In the rows, 128 means zero.
Each path is a new rotation, seen through one point. The rows after it are directions, each followed by how far the rotation turns it, in degrees each step (0 if it stays put).
Each turn is a multiple of 5 degrees from 10 to 175, or 0.
Each row of a path follows its step; steps can be skipped.
path 1
step 2: [127 128 120 126 131 119 126 137 129 125 112 127 115 126 137 122 120 136
 124 126 138 131 129 120 124 131 131 130 133 134 129 132 120 121 119 124
 141 133 134 129 130 121 123 133 116 133 134 132 129 124 122 124 129 136
 118 139 124 135 121 139 139 127 126 137]
step 9: [114 137 129 137 141 129 129 131 131 121 121 137 130 122 127 128 127 128
 128 133 133 120 121 125 118 143 124 131 129 138 120 124 119 121 122 118
 134 113 126 130 128 127 137 135 125 131 126 126 122 114 130 122 130 133
 129 125 133 120 124 129 134 127 135 120]
step 11: [134 127 115 128 133 138 115 131 129 127 125 130 126 135 136 117 118 139
 126 131 132 133 123 126 125 130 135 120 121 132 130 131 131 127 115 130
 125 135 117 135 129 134 142 125 140 120 132 123 124 126 123 134 124 129
 130 125 134 119 121 137 139 127 130 120]
step 13: [128 123 129 129 126 122 130 131 134 130 133 130 126 125 134 136 125 124
 124 134 141 130 111 131 139 118 126 116 120 128 126 136 128 125 125 125
 120 120 126 115 131 133 126 136 131 129 146 123 122 126 113 130 136 132
 122 140 125 128 132 132 136 128 128 130]
step 21: [118 126 130 129 133 129 130 143 131 126 130 133 132 133 123 129 129 129
 140 139 126 120 135 117 128 127 124 129 121 125 134 130 128 124 127 131
 128 132 124 123 139 124 126 136 128 139 118 140 122 119 124 129 145 134
 116 145 127 128 123 137 132 128 127 131]
step 23: [131 129 127 128 131 126 121 127 125 129 121 130 136 130 129 123 123 119
 125 129 116 133 138 130 124 134 114 141 127 118 127 117 126 128 121 134
 120 130 110 120 135 140 130 136 126 115 128 126 129 121 120 135 120 128
 124 134 122 131 124 133 131 135 131 121]
step 24: [120 121 131 126 123 125 119 125 136 124 133 141 136 120 125 125 133 128
 131 136 121 128 138 133 128 120 116 130 142 138 129 126 129 120 119 126
 116 130 128 119 133 132 131 128 136 127 127 135 120 125 112 129 133 124
 128 131 130 142 130 135 127 133 128 124]
step 28: [130 119 125 133 129 128 118 132 132 132 121 123 122 113 119 125 122 130
 125 123 128 118 130 119 132 134 121 121 112 129 124 118 126 124 126 125
 129 127 125 122 126 126 142 114 127 128 127 130 118 127 135 129 135 127
 125 140 139 125 113 127 135 130 129 121]
[128 128 127 128 129 129 127 128 128 130 125 128 130 128 130 130 127 129
 129 127 128 129 126 127 125 130 126 126 124 130 130 130 131 128 127 131
 127 128 129 130 130 129 127 127 128 127 127 129 129 130 130 127 130 132
 129 133 127 129 129 129 131 127 129 130] => 40
[129 125 127 126 128 127 126 129 126 128 130 126 129 126 126 129 129 128
 129 127 126 127 132 127 130 126 127 128 130 129 127 125 132 128 128 129
 127 129 126 126 130 130 127 128 127 127 129 131 128 126 132 127 129 128
 128 130 129 130 125 128 125 128 128 129] => 10
[129 126 129 127 131 128 129 129 127 129 129 125 128 131 127 131 127 129
 128 129 126 127 128 132 128 129 124 126 127 127 126 127 126 129 130 126
 126 129 129 128 131 128 129 130 128 127 128 128 129 131 125 131 130 130
 126 129 129 127 127 125 125 129 127 128] => 45
[125 130 125 133 126 130 126 127 129 129 129 128 129 129 128 128 128 128
 127 128 128 127 128 125 128 128 129 128 128 128 126 130 127 128 131 126
 126 130 128 128 130 129 132 131 128 125 129 127 127 128 129 127 127 127
 130 129 126 130 128 128 125 129 127 130] => 25
[129 130 131 127 128 124 125 129 126 127 128 130 130 128 129 128 130 125
 126 125 126 129 128 130 129 129 127 125 129 129 128 129 129 124 131 128
 128 127 128 131 127 127 130 127 128 127 125 129 130 127 126 125 128 127
 130 129 127 127 129 127 127 128 128 127] => 40
[128 128 130 129 130 126 128 131 129 126 130 131 126 127 128 131 126 130
 127 128 128 130 126 128 129 127 129 131 126 130 128 129 127 129 129 128
 127 126 130 130 130 128 128 133 126 132 130 130 130 126 131 129 128 125
 129 129 129 127 128 129 128 128 128 128] => 90
path 2
step 3: [133 124 129 134 129 114 129 121 132 138 133 120 120 127 123 130 123 128
 130 133 128 125 133 135 135 128 137 118 128 134 135 129 123 111 123 126
 139 130 117 134 120 127 127 130 135 122 129 124 121 122 120 119 133 119
 134 133 129 137 120 121 135 134 130 117]
step 4: [131 119 122 114 108 114 126 127 127 139 131 136 131 132 130 122 125 116
 132 125 120 128 134 125 124 128 134 129 134 140 132 134 121 131 118 133
 129 118 133 124 131 131 128 137 121 126 115 128 118 134 124 135 131 133
 122 132 133 124 128 130 134 127 126 136]
step 6: [123 137 130 119 129 132 129 133 152 129 131 130 120 116 128 128 127 127
 124 117 135 124 128 138 139 137 135 134 129 132 128 134 125 118 123 134
 132 130 127 135 124 120 130 136 134 134 131 127 129 135 131 124 130 122
 119 117 135 124 130 132 121 131 141 132]
step 7: [127 130 126 126 127 118 126 127 128 126 129 137 118 115 126 118 118 132
 130 126 122 135 129 121 124 135 126 139 131 113 124 127 149 124 126 136
 125 129 124 134 122 126 130 140 122 120 130 128 124 120 137 130 124 134
 127 133 122 117 127 124 141 125 128 133]
step 11: [123 128 127 127 126 136 127 123 129 135 119 130 133 132 122 135 132 133
 125 132 125 128 124 134 113 126 129 125 122 141 124 128 128 112 120 120
 126 120 127 143 132 129 145 132 137 124 134 129 128 111 129 132 137 125
 128 126 124 124 129 127 125 136 128 117]
step 18: [133 120 128 134 136 125 142 126 136 119 133 134 123 114 128 126 128 126
 132 135 125 126 121 137 127 141 133 124 132 138 115 122 132 126 131 134
 134 136 109 117 137 128 131 124 135 129 135 122 128 131 137 128 130 126
 124 132 135 129 121 133 129 127 126 126]
step 19: [140 130 135 124 133 127 125 132 129 138 122 130 130 134 116 115 127 128
 124 137 133 127 131 127 124 129 132 128 119 134 134 129 140 126 120 119
 121 123 120 134 138 126 127 127 130 131 124 126 121 131 133 134 143 136
 122 131 123 120 134 140 147 126 133 129]
step 20: [137 134 128 132 123 114 121 126 127 130 136 115 123 137 126 128 124 126
 127 136 130 141 123 139 132 121 131 132 131 124 134 131 120 127 117 126
 133 121 129 119 129 136 135 131 130 123 139 126 129 129 135 123 127 129
 135 147 124 133 126 122 133 137 134 117]
[128 132 128 126 128 131 127 130 126 126 126 130 128 128 128 127 126 134
 129 130 127 129 128 130 130 128 131 127 130 127 127 130 128 129 130 130
 129 126 132 129 127 127 130 130 128 129 129 130 127 127 127 129 126 129
 128 129 127 128 126 131 128 128 128 126] => 25
[130 128 130 129 125 129 130 130 127 127 130 129 126 126 129 125 128 125
 127 129 123 128 129 129 127 129 129 130 132 127 127 127 125 131 128 130
 129 129 128 127 128 129 128 129 127 126 128 128 125 129 131 129 128 127
 128 127 128 126 127 126 127 131 127 128] => 130
[127 126 128 131 130 128 129 128 131 126 127 127 125 124 128 127 128 129
 128 131 131 126 127 127 127 128 127 128 126 128 127 126 129 128 130 127
 129 128 133 126 127 128 129 130 126 129 127 130 128 129 130 130 129 129
 130 129 128 125 130 127 128 127 130 130] => 40
path 3
step 3: [123 127 128 122 121 126 128 126 129 140 137 127 121 137 116 124 125 118
 115 135 123 128 140 137 117 127 126 129 135 128 143 132 138 132 115 134
 123 122 121 127 118 126 131 128 122 116 127 124 131 134 136 128 123 138
 123 135 120 128 135 128 124 128 129 137]
step 6: [134 137 123 125 123 128 134 141 128 123 128 139 133 135 121 126 117 127
 125 117 130 115 135 127 126 134 127 133 135 116 142 140 122 126 124 127
 130 128 133 131 132 123 117 127 137 132 133 120 128 134 125 137 137 127
 128 141 121 130 123 116 132 121 127 123]
step 9: [126 120 135 116 128 143 134 128 129 131 119 126 126 127 137 132 128 134
 128 114 127 130 140 130 136 132 133 150 128 127 137 127 121 129 113 123
 131 129 126 130 123 120 128 132 120 116 133 128 133 125 129 132 124 130
 127 133 130 123 136 130 142 135 133 125]
step 13: [124 131 128 122 124 132 127 131 122 137 133 133 133 134 129 124 123 140
 136 137 138 121 129 114 140 129 123 136 129 124 144 122 133 133 127 138
 127 114 137 138 130 121 122 129 117 124 118 134 136 119 126 133 131 129
 126 138 121 136 127 134 125 126 126 123]
step 14: [133 133 126 126 132 118 133 134 126 129 136 122 125 134 122 131 119 122
 129 129 122 124 129 135 138 131 135 132 141 119 147 124 142 130 129 124
 133 122 125 123 133 107 121 129 126 128 127 127 123 132 130 119 126 128
 128 128 115 134 121 125 131 135 127 141]
step 21: [132 135 121 125 112 120 135 130 134 134 126 136 136 128 130 128 122 132
 130 129 121 129 129 121 121 126 129 132 133 129 150 139 125 121 120 124
 129 122 137 128 124 126 126 135 119 121 133 129 130 141 126 135 124 128
 119 138 120 141 137 128 135 129 138 128]
step 27: [135 131 127 127 131 134 139 130 125 125 123 121 126 130 135 122 128 123
 122 118 119 123 138 122 132 126 128 127 121 114 143 130 116 135 121 129
 124 131 135 129 133 127 139 119 126 128 141 128 132 126 137 139 115 117
 126 130 136 125 137 121 129 135 122 133]
step 31: [128 116 124 120 129 131 138 129 121 140 123 120 131 127 135 129 127 125
 132 129 122 125 134 125 137 134 118 136 128 120 143 125 131 137 140 142
 130 121 133 125 126 123 132 122 117 129 124 115 116 124 137 125 132 138
 135 133 123 131 133 131 124 125 134 126]
[130 130 125 126 128 130 129 129 128 125 129 128 129 130 128 126 127 128
 125 126 126 124 130 130 127 129 131 129 127 130 128 126 130 127 127 129
 126 129 127 126 127 128 124 127 128 126 129 126 129 126 128 128 128 127
 126 127 129 127 128 128 126 129 126 131] => 135
[125 128 128 126 128 131 125 129 128 129 129 132 130 129 128 126 129 128
 131 129 129 128 126 128 126 129 128 131 126 129 126 127 131 129 124 128
 129 131 132 129 128 128 129 130 127 127 129 131 131 127 127 127 126 129
 127 128 128 127 126 127 129 127 130 127] => 170
[128 128 126 129 130 129 127 129 126 131 129 126 129 126 128 131 128 129
 127 126 130 125 130 128 128 125 130 128 128 126 126 127 127 129 125 128
 128 130 126 128 131 129 130 132 127 128 130 127 126 130 126 130 127 127
 127 126 130 126 128 127 129 128 127 126] => 40
[128 130 129 128 128 128 123 126 126 129 125 128 129 131 128 128 132 127
 126 131 130 128 131 128 127 129 128 125 125 130 130 129 125 128 127 128
 128 127 127 127 129 128 128 129 128 129 127 130 128 128 129 130 125 128
 126 129 127 129 128 126 128 131 126 131] => 45
